Each path is a new rotation, seen through one point. The rows after it are directions, each followed by how far the rotation turns it, in degrees a step (0 if it stays put).
Each turn is a multiple of 5 degrees from 10 to 175, or 0.
Each row of a path follows its step; steps can be skipped.

step 9: -15  -8  -7  12   1   6   5  16  -8  25   5  -8 -18 -13   5  18  -1 -16  -9   9 -28  30  17 -10 -22  13  13  -6  23 -11  -5  14 -16   8  11  17  -5 -23   8 -17  -3   3  -2  20 -23  -6   9  -9 -18  -1  -7 -13 -21  25  -1   4 -10  -3 -26 -42  19   1   6  -5   7   7  18  -3   8 -23  -5   7  -9 -12 -16  11  -1  28 -22 -29
step 11:  -2  13  10   4   4  23 -12   7   7  12   1  -4  20  10  -6   7  -6 -14 -12  -1  45  -5  -6 -11 -10 -14  22  26  11   5   8 -11 -11   5  26   3  17  15 -39 -18 -12  -7   0  -9  14   1 -13  38  17 -10  -2  -5  16 -23   6  -3   6  -5  15  -1  20  24  16 -20 -15  15   1  -9   3   4   7   3  -2  -8  -1  -2 -27   4   4 -39
step 12: -13 -10 -10  15 -19   9 -18 -14  11  20   4   4   4  16 -12  -7   7 -14   3 -27  19 -10  16  12  33   8 -13  -5 -12  -9  27  -4  27  13  30  18 -13   7   4 -10  14  15   7   9  -2   1  12  13   4   3   0 -20  -2  10 -20  39  -3   4 -11 -30  11 -21  24  -3   1  11  16  -5 -21  16  -9  10 -28  -2  -8  -3   7  19  16  18
step 15:  12 -14  16  -3 -16  -1  14  10  -1 -25 -13   0  15  14  -3  -7 -22 -21   8   4 -15 -29   6  -7  10  34  19  -5 -16   9  17  24   4 -13   7  24   3  -1   4  16  10  23  -3  -2 -12 -31  -7   7 -23 -29   5  -3  -2  11  10  15  -9  -7   5   7  17 -29   0  -1  13   5 -35  23  -4  -7 -17 -13  11  19 -14  26  11  12   5   0
step 16:   7  15  -8   5  13   2   6  15  -2   2  -7  -1   4 -13  10  -8 -26  -5   8 -14 -12  19 -11   0 -15   8  -6  -2  -8  -8  -6  -5  -8  -7   3  18 -15  36  10  -5  -4   0   2 -17  -8  -6   8  -2  27 -15  44  21 -32 -21   9   1  16  15  -6  -3 -15  -3 -11   5 -12 -20 -24  21   3 -17 -24   7  14  -4  -3 -26  -9 -35   2  38
step 19:  27 -21  11  -9  -8   1  -9 -19  22  -2  10  -6   1  -2  -9   0   3   9  32 -20  -9  16  -3   7  -6 -11 -10  -1  -2  -6 -35  14   3  -5  15 -11  -3  25  -2   0  23 -26   1 -14 -11   8  -7 -22 -10  19  25  19  13 -12   4 -46  23 -12   9   9 -26 -24  32  -4   0   0   8 -11   0   6  -9   3   5  14  24   1  -4  -3 -16  -9
step 21:  11 -10  -2  12   1   4  31 -24   8 -13   2   2 -25  13  -4   3  14 -22 -14   0  10  35 -20 -18 -10  21  13   0   3  42  15   1  -9   3 -23   4  -1 -35  27   0  11 -24   5   8  13   9   6 -18   0 -11 -20  -9  -5  27   4 -14 -18   7 -27  25 -20   2  -5 -18  -2 -10  -8   6   4  -1   4  23   2   8   7   1  10  -2   3  -8
step 22: -10  11 -13 -45 -18   2  17  12  12 -20   7   3   9 -18  12 -10  -8  -8 -13   4   2  10 -15   0 -29 -19  12  -9   1  -9  -5 -17 -15  33   2  16   5  -3   8  -5  -9  -5  11  -6 -10   3  16  12  -9  11   2  -7 -14  18   6  -7  14   2  27  28 -26   6  -4 -24 -30   5  31 -16  -8   7 -25 -27  -3 -10  16  12 -18   7  -3 -14
Speeds:
 0  2  1 -8  2  5 -1 -1  3 -6 -1 -2 -2 -3  6 -1  0 -1 -1 -4  2  1  4 -2  1  5  5  6  3 -2  1 -5 -1 -2 -3  4 -2 -7  4  6  5 -2 -3  0 -5 -4 -5 -1  1  4 -2  5 -3 -1 -3 -2  3 -1 -4 -2  4  1 -4  5  3  0 -2 -2 -3  4 -7  2  3  1 -3 -6  0  0  2 -6
60
-3  2  3  1  0  0 -3 -8  0 -1 -3  3  2 -2 -1  0  6 -1  4  1  2  0 -2  2  4  0  7  1  2 -1 -3  2  8  2  1  0 -2 -6  1 -6 -8  8 -3  1  3  1 -5  3 -2 -1 -3  2 -2 -2  5 -2 -3  0  3 -8  0  4  2  1 -1  1 -1 -6  6 -2 -3 -4  2 -2 -6  0 -4  0 -3  0
125
  3   7  -1   4   7  -2   5   3  -3  -3   3   4   1  -4   2  -2   2   2  -5 -10  -1   0  -4  -2  -1   5  -1  -1   0   2  -2  -1  -1  -2   8  -5  -5  -4  -4   0   0   1   0  -1   1   7   1   6   2   2   0   2   0   3   3   5  -4  -6  -3  -3   1  -4   1   1  -1   6   3  -4  -2  -1   1  -4   3   0   5   3   2   2   3  -4
25
 1  2 -7  6 -1  1  0 -4  4  5  1 -4  4 -4  3 -1  1 -1  8  2  5 -2 -3 -3  0  2 -2  3  3 -7 -1  2  3 -1  0 -5  2  1  1  1  4 -2  1  2 -4 -3  1  5  3  3  0 -2 -3  5  5  3  4 -2 -4 -5 -1 -3 -1  3 -7  2  0  6  2 -7 -1  3 -2  7 -2 -3  4 -3 -3  1
95
